Each named move below is a turn or a mirror, shown by a few rows before and after it. Which moves, in which order, take the first row of each later pair to the second? The first pair is answered.
suta (before |-> after):
[ -7.4 -22.6 -14.2   9.5  15.9   5.5  -2.4  -7.6] |-> [ -0.7 -17.5  -6.6  -8.8   8.0 -14.8  20.4  -3.4]
[-1.9 -2.4  8.7  5.0 -4.1  2.0 -4.0 -6.4] |-> [-0.6 -0.7  8.7  2.6 -6.8 -4.0  4.0 -6.5]
[-11.5  13.1   3.9  -9.0  -3.7  -1.6  -9.7  -3.3] |-> [-11.4  15.3   3.4 -10.3  -3.8  -3.4  -9.1  -2.9]
[-28.8   8.1  12.2 -12.7 -39.0   4.3 -12.1  -4.4] |-> [-28.7   8.3  11.5 -11.1 -38.5   6.7 -12.9  -5.0]
zaki (before |-> after):
[ 10.1   5.3  -8.6  -9.8 -11.7  -1.4  11.5  12.3] |-> [ -1.1   8.6  -5.1  -6.9 -20.1   6.8  -1.2   8.4]
[ -8.0  -6.3 -10.0  15.9  -5.7  19.5 -21.1  17.2] |-> [19.8 -8.6 -7.9 -2.3 10.8 -9.7 20.8 20.3]
[ 17.6   6.1   7.0 -29.3  -9.2 -38.6  43.4  12.5] |-> [-36.3  16.1  11.9  -3.4 -48.6   8.0 -25.7  -0.4]
mari (before |-> after):
[ -4.2  -4.6  -4.6   9.5   8.4  13.9 -12.6  -5.7] |-> [ -8.8   6.9   2.7  -7.1 -18.5  -3.4   2.7   4.4]
[  4.1  -7.1 -18.2   5.4  -6.0  10.1   5.9   3.7] |-> [  4.2  -4.0 -15.8   0.4 -12.6   2.0  12.4   4.3]
[ 12.6  -9.1 -12.1   7.5  15.9  -8.1  14.1  12.6] |-> [ -3.5  -7.0 -15.2  15.6   0.2   3.3  -3.3  24.6]
Then:
(two moves a pair)
[  9.4 -13.7  -9.3  -0.7  28.2  -9.7  10.7  13.3] |-> [-17.0  -8.5 -12.9   5.9  -4.9   1.4 -11.5  27.9]	suta mari
[-2.1 -6.0 -4.5 13.4 34.2  7.4 -6.0  2.3] |-> [-22.3  14.5  19.4 -10.2  -8.4  -7.1  -0.7 -13.0]	suta zaki
[ 12.8  -1.1  -1.4 -12.9  -5.6  10.4   9.0  14.1] |-> [  0.6   3.6   1.6  -7.0 -13.2  20.6  -8.2   5.7]	zaki suta
[ 18.8  25.3   8.3 -14.9  -5.7  -7.1  19.2 -14.0] |-> [ -2.6  29.8   7.2  -6.5 -29.3   7.4  -2.6  -7.6]	suta mari
[ -3.0   4.9   7.3 -13.2 -10.9 -18.3   6.8  -2.3] |-> [ 10.6 -10.2  -7.8   3.2  20.8  -5.7   1.5   2.7]	suta zaki
[  7.7  -9.1 -11.8  19.8  26.9  17.1 -20.8 -11.4] |-> [  0.0 -10.0 -25.4  11.5  -5.3   4.4  -8.2  36.7]	mari zaki
[ 11.8  -6.3  -9.5  -8.5   5.4 -16.5  20.7  12.1] |-> [ 14.1  -0.5   0.5 -12.8   8.6 -19.0  21.9  -6.5]	suta zaki
[-1.0  3.1  1.8 -0.2  1.3 -8.9 -0.1 11.5] |-> [ -3.3   6.2   7.7  -4.7  -0.2 -11.1  -0.1   1.7]	mari zaki
[  1.6  -4.1   3.2   6.5  12.6   5.0  -3.6 -10.9] |-> [-10.9   4.1   6.7  -2.7 -14.9  -2.4   1.3   1.9]	mari suta
[ -8.3   4.2  17.3  -9.4 -16.9   0.3  -6.0 -12.5] |-> [ -3.5   0.1   7.4 -11.4 -22.9  -7.4   2.9  13.6]	zaki mari
[-20.4  12.8   0.1   7.6 -21.1  17.0 -21.1  -8.6] |-> [ 18.9  -3.9 -18.9  -0.6  13.7  -7.7  22.9  20.3]	zaki suta
[-11.0   0.9  12.8 -29.0 -16.3  -8.1   6.6  -6.9] |-> [ -5.1  -2.5   6.1 -29.4 -13.6 -13.5  13.7   3.6]	zaki mari
[ 13.2  -8.5 -15.2  10.6  12.6  -8.6   8.7  20.5] |-> [-16.9   4.1  -1.7  13.5 -17.1   4.7 -21.6   4.4]	zaki zaki
[ 35.2 -13.8  12.2  -2.6  53.6  12.5  -1.3 -37.7] |-> [-21.0  -8.5  -1.2  19.6 -11.5  44.2 -54.7   3.5]	suta mari
[ -1.2  -5.3 -11.8  11.0  19.6  17.3 -21.8 -10.3] |-> [ -7.8  12.2  12.7 -13.5  -4.6  -0.6  -6.6 -31.1]	zaki zaki
[ -5.0  -4.6   5.3   2.3  -3.8  14.5 -12.8 -21.8] |-> [  4.5  -3.3   9.3  -6.3   3.3   3.6   1.8 -27.2]	mari mari
[-15.9  -8.8   3.6   6.5  -7.6  23.0 -26.5  -6.6] |-> [ 19.3 -21.0  -7.3  -2.0  23.5   0.4  13.2  11.0]	zaki suta
[ 13.7 -16.1 -14.4  -1.1  15.2   6.3   4.1  32.7] |-> [-10.9  -4.8   1.5   7.1   1.7  28.7 -31.1   0.2]	zaki suta
[-8.1  4.2  0.8  8.2 -8.7 -9.4 -2.0 19.1] |-> [-0.4 -2.2 -3.6 18.0 11.0 -0.1 -8.3  9.2]	mari mari
[10.5  3.3  0.6  3.9 10.9  3.0  4.1  8.0] |-> [ 5.5  6.9  7.6  5.9  8.3  7.5 -4.9 -5.9]	zaki mari
[25.9 -5.4 -4.2  9.5  8.7 -4.8  7.5  4.1] |-> [  6.1   0.5  -5.6  14.6 -17.4   4.6 -11.0  17.6]	suta mari
[ -4.9  -5.6 -11.6   2.2  -9.7  10.6  -7.6   6.5] |-> [ 12.8  -9.4 -10.1  -3.1   8.2   1.2  10.3  -1.6]	suta mari
[  9.6   2.5 -17.1  15.5  13.6  11.1  -9.4  10.2] |-> [  7.4   5.8  -8.7  15.9  15.6  12.3 -14.1  -7.8]	zaki suta
[ -3.4  -4.0  -9.8  11.5 -18.6  12.4 -13.1  17.2] |-> [ 18.5 -12.1 -10.1  14.3  18.0  11.5  -3.2   0.4]	mari mari
[-14.5  16.0   4.0  -6.2 -27.9 -11.5  -2.7  -6.7] |-> [ 15.8  -0.5 -13.7  -2.0   7.7 -20.7  21.7  13.2]	zaki zaki
[ 7.3  0.1 -3.5  4.0  3.7  4.6  7.9 -3.6] |-> [ 6.3 -0.1 -6.3  4.1 -2.4  3.3 10.6  3.6]	mari zaki
[ -5.9  -4.9  -8.4  12.1  -3.6  13.9 -12.8   5.4] |-> [-11.1   3.4  -1.5   0.8 -22.0   3.1  -5.4   7.6]	suta zaki
[ -9.3  15.3   6.4 -14.0  -9.9   9.5  -4.1 -12.4] |-> [ -1.8  11.6   5.4 -10.0   6.9  10.5  -2.6 -21.3]	mari suta
[ 14.2  -4.2   2.0  11.0  23.0  11.3   5.4 -14.1] |-> [ -8.4   5.1   8.5  11.2  -2.6  18.3 -15.0 -16.8]	zaki mari
[  8.2   5.4  20.2 -10.9   0.2 -12.1  22.5  -8.1] |-> [15.6 -7.1  8.1  7.0 27.5  2.3  8.9 -8.6]	suta zaki
[  7.3 -12.1 -12.8   5.3   6.4  -4.6   2.7  16.4] |-> [10.1 -9.1 -2.5  9.1 20.2 -1.6 -3.2 -9.8]	zaki mari
[ -2.0   6.6  12.9  -4.0  -3.3   0.0  -0.7 -24.5] |-> [-10.0   7.8   7.9  -3.8 -24.6  -0.9  -3.0   0.7]	zaki mari
[ -9.6   4.0   0.4  -6.9 -18.0  -3.6 -21.9  -8.5] |-> [ -1.1  -6.9 -18.8   6.2   0.2   2.5 -24.4  10.6]	suta zaki
[-12.8  12.4  11.1  -2.8  -1.9  21.5 -16.2 -35.5] |-> [-14.7  15.5  15.6 -12.4 -14.9  11.0  -8.4 -31.7]	mari suta
[ -1.3  -6.0   6.0  12.6  11.5  15.6 -16.8 -15.7] |-> [-12.1  -3.5  -0.1  10.9 -11.4  14.8 -18.3   7.6]	zaki mari
[  4.2   6.8  13.0 -22.4  -2.6  -9.8  13.4 -19.3] |-> [ -2.3   7.3  10.5 -23.0 -16.3 -10.1  11.8  -8.5]	zaki suta
[ -9.3   5.5 -14.0 -10.3  -9.1  -0.5   2.6  23.8] |-> [ -2.3  -2.4 -19.1   3.8  13.3  11.6  -8.3  15.8]	mari mari
[ 1.3 -6.2 -6.3  9.9 18.0  4.1 -5.9 -9.0] |-> [ -8.5   4.5   6.6   1.4   0.7   2.7  -8.2 -18.7]	zaki zaki
[ -6.7  14.1  18.6 -14.4  -9.7 -18.4  14.8  -8.6] |-> [  9.3   4.8  12.8  -6.9  22.1 -12.8  15.0 -20.2]	mari suta
[  3.9   1.9   3.9  -9.8 -10.5 -12.9  11.6  11.0] |-> [15.5 -5.6 -1.7  1.7 16.7 -4.8  6.3  0.2]	mari suta
[ 13.9  -6.7 -10.2  -3.1  10.5  -8.8  18.9  -3.7] |-> [ -7.7  -7.1 -16.0  13.8   2.7  15.9 -14.2  -5.1]	zaki zaki
[ 18.4  -7.3  -7.6  -5.7  14.3 -13.4  25.5  23.9] |-> [ 13.5   5.2  11.6 -19.2   6.6 -19.9  29.4  -2.7]	suta zaki
[16.8 -8.8  3.7 -0.8 27.9 -1.2 14.5 -5.8] |-> [-17.1  -2.1  -2.2   8.9 -13.8  15.8 -16.9  17.8]	suta mari
[-16.2  11.9   6.3  -8.9 -23.7   5.1 -12.9  -5.0] |-> [ 13.7   1.1  -2.6 -17.3   3.7 -14.6  22.6   9.0]	zaki zaki
[ -5.1  -6.1  24.2 -16.6  14.8  -5.3   4.4 -12.1] |-> [-23.7  -3.9  22.4 -10.4  -2.4   6.6 -15.2  -2.7]	suta mari
[-15.1   5.4   4.9  12.0 -10.8  -6.7  -8.5  -9.2] |-> [  3.6  -4.0  -5.2   8.8   4.5 -19.5  13.7   7.2]	zaki suta
[  0.6   9.6  12.8 -15.8  -2.1 -16.0  19.1 -14.6] |-> [  7.8  -9.2 -15.7  12.1  27.4   5.1   4.8   8.8]	zaki zaki
[-8.3  2.3 15.1  5.9 17.0  6.7 -8.2 -0.5] |-> [-7.3  6.7 22.3 -3.5 12.4 -0.8  1.6 -4.8]	zaki zaki
[  6.0   3.9   7.6  16.0  17.4  13.5 -10.6 -16.2] |-> [  1.5   3.7   4.7  19.1  10.6  17.3 -17.3  -6.6]	suta mari
[  7.5 -17.3  -8.6   1.7  11.0   3.3  -0.5  15.8] |-> [  0.8  -6.7   1.1 -12.7 -13.4  -9.1   9.7  17.3]	mari zaki
[ 10.4  -2.9   6.8 -15.0   9.3 -12.5  20.8  -7.1] |-> [  7.6  -2.6   3.3 -18.0   2.0 -16.3  22.9   4.0]	mari suta
[ -4.2  13.9  -1.5 -12.9 -32.3 -14.0   6.4   1.0] |-> [ 13.9   5.9  -8.7 -14.8 -12.9 -20.3  22.8   6.0]	zaki mari
[ 12.6   6.9 -11.7  -1.7   3.4  -8.5  23.7  18.7] |-> [ 13.5  12.2  -0.7  -9.8   6.1 -13.6  28.0   1.6]	suta zaki
[ -1.9  11.4  12.6  -5.9  -1.7  -5.2  -0.8 -20.6] |-> [  7.0   8.3   7.8 -10.5  -0.8 -16.5  14.8  -4.8]	zaki suta
[-10.5  -4.5 -10.1   8.6  -5.9   8.3 -10.9  22.4] |-> [ -6.1  -6.9  -9.0  12.8   7.5  14.5 -15.8  10.2]	mari suta
[ -7.1   4.5  -1.5   6.6 -10.1   9.2 -14.1   4.7] |-> [ 7.2 -1.2 -1.5  6.1 15.1  6.2 -6.8 -8.0]	mari mari
[ -3.9  12.0   2.8 -12.3  -9.9  -3.3   6.0 -22.0] |-> [  5.5   7.9   2.6 -10.7   2.9  -2.7   9.7 -26.1]	mari suta
[-33.4  19.3  22.6  -1.1 -18.5   2.0 -18.9 -44.9] |-> [-19.1  18.2  24.3  -0.9   2.2  -0.8 -13.6 -56.9]	mari suta
[ 12.5   1.9  -8.5  -7.6  23.9 -17.6  11.9  10.0] |-> [-17.9  17.0   6.1  -1.5  -4.6   3.1 -23.0 -15.2]	zaki suta
[-14.5  14.0  -5.8   2.5 -21.8  12.5  -3.3  10.2] |-> [  1.0   3.0 -12.4  13.8  16.7  21.3  -8.6  -6.6]	mari mari
[ -2.0  -0.6   4.1   5.5  12.0   1.8  -9.8 -15.9] |-> [-12.5   6.8   7.2  -4.5 -13.3  -6.8  -5.4  -4.6]	mari suta
[-5.1  6.9 -7.6 -1.2 17.6  8.8  5.8 -4.9] |-> [ -7.2   9.8  -2.5 -10.8   3.7  -0.6  14.5  -1.8]	mari mari
[ -5.5  -7.2 -10.8   6.0   1.7  17.2 -15.7  -3.8] |-> [ -4.9  -8.0 -16.1   7.3  -0.6  14.2 -11.1  11.0]	zaki mari
[ -2.2  -0.6  -9.2  11.9   2.8  16.9 -31.9  -1.6] |-> [ 22.9  -7.2 -13.5   1.8  25.6   1.8  -4.4   2.0]	zaki suta
[-16.4   2.0   1.7   4.8  -7.5   7.5 -15.0   3.7] |-> [ 7.4 -2.8  4.5 -2.0 19.5 -5.1  7.2 -9.0]	suta mari
[ -5.1  -2.5  -2.6   3.0 -18.8 -12.3   1.9  21.7] |-> [  9.6  -1.3   3.4  -3.9  -2.2 -21.6  17.5   9.4]	suta mari
[  1.3  -7.8 -18.3   6.5  -6.0  10.0  -2.1  20.2] |-> [ -7.4   4.6  -2.0  -9.6 -28.4  -2.1   5.8   7.0]	mari zaki
[ -3.2   5.7  10.7 -16.1  -8.3 -10.2  13.1  -4.8] |-> [-16.6   3.2   1.6   1.1 -13.0   9.0 -12.8   2.2]	mari mari
[  3.7  10.0  -0.8  -8.8  12.1 -11.8  14.0  -3.7] |-> [-11.7  12.8  -2.4  -5.9 -11.5  -6.0   1.0  10.6]	mari mari
[  8.2 -10.8  -3.6   8.9  15.5   0.7  -1.6 -23.4] |-> [  2.9   0.5   6.5  -8.5 -11.2 -18.2  16.0 -14.4]	mari mari
[  5.8   8.3   1.6 -26.4   9.0 -15.9  20.5   0.0] |-> [-18.9  16.9   7.6 -21.9 -17.4  -1.4  -5.7  -6.2]	zaki suta
[ -3.7   4.4  11.0 -21.4 -19.1  -8.1   2.4   6.9] |-> [  1.8   2.4  15.7 -14.7   3.9   2.4  -7.1 -24.0]	mari zaki
[  7.2 -14.8  -5.9   5.7  16.3  13.3 -16.5  -5.8] |-> [  1.2 -14.6 -13.3   0.2  -6.7   4.7  -7.0  24.3]	mari zaki
[10.9 -2.4 -8.7  7.3 18.8 -3.2  6.4  5.9] |-> [-11.3   5.5  -0.9  11.9  -4.1   9.3 -17.6  -2.7]	zaki zaki
[ 0.0 -7.2 -6.0 -3.8 -1.5 -2.9 10.2  5.5] |-> [-6.1 -6.3 -6.7 -0.1 -5.8  0.3  4.0  8.3]	mari mari
[ -3.3  -3.8   3.8   5.2   6.3   8.8 -15.8  -9.6] |-> [-10.8  -0.8   5.3   1.3  -8.2   7.5 -14.3  -4.3]	suta zaki
[  2.4 -14.8  -1.1  15.6  18.4  -8.7  15.4  17.0] |-> [-24.5  -5.2  10.3  20.2  -7.5   5.6 -12.8   4.5]	zaki zaki
[ 19.2   1.4  12.6  -8.8  20.6  -6.7  18.6 -29.8] |-> [-11.1  15.4  14.6 -18.0 -33.7  -9.6  11.2  -4.6]	mari mari
[ 17.3  -8.1 -26.4   4.3  19.5   5.3  17.4  16.5] |-> [  2.6  -0.1 -25.9  -0.4 -11.5   0.7  15.7  31.1]	mari suta
[  5.8  -7.7   5.4   3.8  -3.8   5.1 -25.5  -8.1] |-> [ 21.7 -12.1   1.5  -1.7   9.9  -7.6  -4.2  -0.7]	zaki suta
[ -9.4   1.6  -2.2  -0.4  -9.7   4.0 -10.7   4.2] |-> [ 1.4 -3.1 -8.9 -2.8 -0.9 -1.9  0.4 14.9]	zaki mari
[  5.9  -9.4 -11.8   8.4  10.5   5.2   2.2   4.1] |-> [ -3.4  -3.6  -2.0   8.9   4.9  10.0  -7.5 -12.3]	zaki suta
[ 13.1  21.1   8.8 -11.5   4.4  -9.5  14.0  -5.4] |-> [ 11.1   8.0 -10.6  11.8  20.3  13.4  -6.7   9.6]	zaki zaki
[  3.3  -6.4  -5.9   5.5  14.3  13.7 -22.1  -3.7] |-> [  7.5  -8.3  -8.7   6.2  18.8  10.0 -18.1  -0.3]	suta mari
[  0.1  -5.0   1.0   1.4   4.6   5.9 -10.6  -3.4] |-> [ 1.3  0.7  7.5 -8.1 -0.9 -0.4 -4.7 -9.1]	zaki zaki
[-11.7  15.0  16.3 -10.4   5.0 -14.4   6.2 -32.5] |-> [-25.7  16.7  14.0  -2.7  -7.2  -3.6 -11.1 -28.4]	suta mari
[  0.1  -1.8   0.6  -5.1 -22.1  -6.6   6.9   5.5] |-> [ -2.9  -7.6  -6.6  11.1  -8.7  11.9 -13.6   2.7]	mari mari
[-6.8 -4.6 -6.1  0.7 -7.8  2.0 -1.0 10.4] |-> [ 4.5 -7.7 -6.7  1.6  7.7 -1.8  8.0  7.1]	zaki mari
[  7.0  -9.7  -7.3 -11.0   4.2 -15.7  12.6   2.4] |-> [  3.5  -4.3   3.1  -8.7   7.9  -8.6   1.6 -22.0]	zaki mari
[ -7.0   1.8   2.4   5.5  -9.3   1.2 -19.9   0.6] |-> [  9.3  -5.2   2.9   6.9  13.8  -1.3 -12.5  -9.9]	mari mari
[  2.1  -7.6  -3.9   6.3  -8.4 -16.6   2.4  14.1] |-> [ -4.7  -6.7  -4.6   8.9 -12.6  -9.5  -5.4  11.5]	zaki zaki
[ -3.0  -2.6 -15.5   0.6   3.0  20.1 -17.5  -3.0] |-> [-11.7   3.6 -12.7  -4.0 -12.3  17.2 -15.5   0.9]	mari suta
[  1.4  -2.2  -2.5  16.7   9.5  13.0 -19.6  -0.1] |-> [-10.0   8.9   9.2   1.5 -20.3   1.4 -14.6  -1.6]	suta zaki
[ -0.3  15.0  21.9 -23.5 -17.8 -19.7  23.6 -27.8] |-> [-18.7  18.8  20.4 -15.4 -33.6  -8.9   3.8 -27.1]	suta mari
[  7.1   4.8   2.6  -8.4   9.2  -8.2  10.5 -16.2] |-> [  3.7   7.8   2.1 -13.5  -3.8 -12.3  13.8  -5.1]	mari suta
[ 12.5  -8.3   0.9   8.2  34.5   5.6  -6.2 -22.6] |-> [  6.0   0.3  14.1  -2.0  21.5  -1.1  -4.3 -34.6]	zaki suta
[  6.9   9.9   7.4   5.2   6.6  -0.6  -9.4 -13.0] |-> [ -4.9  13.2   4.9   5.1 -11.2   0.6 -13.7   2.0]	zaki mari
[ -2.2  18.2  26.8 -11.3 -17.6  -3.2  -1.7 -26.3] |-> [ 11.0  -0.9   8.4  14.1  25.5  16.8 -16.4 -23.4]	mari zaki
[  5.4   6.2  20.6 -18.0   4.1  -9.9  -1.6 -15.6] |-> [  6.7   5.0  19.3 -20.7   2.4 -11.5   2.7  -9.9]	mari suta
[ -0.7   3.2  -0.3 -11.5  -9.1 -14.4  14.0   8.4] |-> [  6.2   3.6   4.4 -11.8   5.4 -14.0  15.8  -7.3]	zaki mari
[-16.3  10.0  -3.8   2.1 -20.2  -8.1  -7.7  18.3] |-> [ -1.2   7.2  -4.7  -5.7 -12.0 -21.5  11.4  21.5]	zaki zaki
[ -8.0  -3.3  -5.4  11.6   9.6   3.4 -15.4  -0.1] |-> [ -9.4   7.5   9.2  -5.5  -3.6 -11.8  -2.9 -12.4]	zaki zaki
[ -0.6  -2.8  13.8  -5.9   7.8  -3.9   6.9 -31.8] |-> [  6.9 -14.6  -2.7   7.2  26.6   3.4   4.6 -18.1]	zaki zaki
[ 14.9 -26.9  -5.7  12.4  21.0  18.9  -4.2  16.2] |-> [-16.1  -3.8  22.9  -2.5 -24.5  18.5 -19.5 -12.1]	zaki zaki
[  4.7   9.4  11.3 -20.4   1.0 -21.3  24.1 -13.4] |-> [ -7.1  15.6  17.2 -19.4 -11.5 -13.4  12.1 -21.7]	zaki mari
[12.6  0.5 -2.7 -2.5 11.4 -7.2 10.4  3.3] |-> [ -8.2   5.3  -5.0   2.5 -11.0   3.0  -6.7  13.4]	suta mari
[-17.6   0.3  13.9   2.4 -11.8  16.0 -21.8  -8.5] |-> [-13.7  -4.9   6.1  10.0  -1.4  20.9 -24.7  -1.4]	mari zaki
[ -0.3   0.9   8.3 -15.7 -18.7  -9.8  10.6   4.8] |-> [ 16.8  -9.5   1.7  -2.6  18.2  -0.5   7.3 -10.2]	mari suta
[-11.1  -9.8  -2.2   1.1 -10.1 -11.5  -4.3  20.1] |-> [-13.6 -12.5  -5.9   7.5  -4.7  -4.5 -10.7  19.6]	zaki suta
[ 13.4   9.2   3.4   5.8  -2.4 -10.5   3.9 -28.9] |-> [ 10.8   2.5  -5.3  17.7   6.5   2.4  -7.1 -24.3]	suta zaki
[ 7.8  6.3 -2.8  1.4 -2.5 -4.7 10.7 12.5] |-> [  2.6   8.9  -0.7   1.6 -10.1  -4.4   7.7  12.1]	suta mari
[-24.1   8.1  -9.8   4.7  -9.6  10.1 -20.6   2.8] |-> [  1.7   0.0  -9.4   6.8  28.8   4.3  -6.1 -16.4]	mari mari
[-13.3  -1.2 -13.0   4.8 -20.9   4.2   4.9  35.8] |-> [-20.1  16.1  15.5 -12.1 -28.7  -5.4   7.5 -10.8]	mari zaki
[ -9.3  13.5  11.0  -0.9 -17.6  -7.8  -2.6   7.6] |-> [  8.0   5.0   9.7  12.0  20.1  -0.6  -6.4 -10.5]	mari suta
[ 13.5 -15.1  -6.6   5.1  11.2   3.7  -0.3  12.2] |-> [  3.1   2.5  14.2 -14.1 -16.0  -8.1   5.5  -3.3]	suta zaki
[ -4.5   9.2  11.0 -13.8 -13.6  -5.2   2.4 -16.0] |-> [  6.9  -9.5 -10.0   9.7  17.8  12.1  -8.4  -1.0]	suta zaki
[  4.6  -3.8   9.0  -2.2  22.1  -4.1   7.3 -12.1] |-> [  7.4 -10.2  -2.6   3.2  20.8  -3.3   8.4  11.4]	mari zaki
[ 29.4  -3.8  -2.7   2.0  17.2 -14.7   8.0  -8.7] |-> [ 19.4   7.0  13.2  -5.9   3.1 -16.1   1.6 -26.7]	suta zaki
[-22.8  30.7  -5.1 -12.1 -53.0  -7.9 -24.0  22.7] |-> [ 10.5   9.5 -33.2  -5.3 -14.3 -18.2   4.0  58.9]	zaki suta
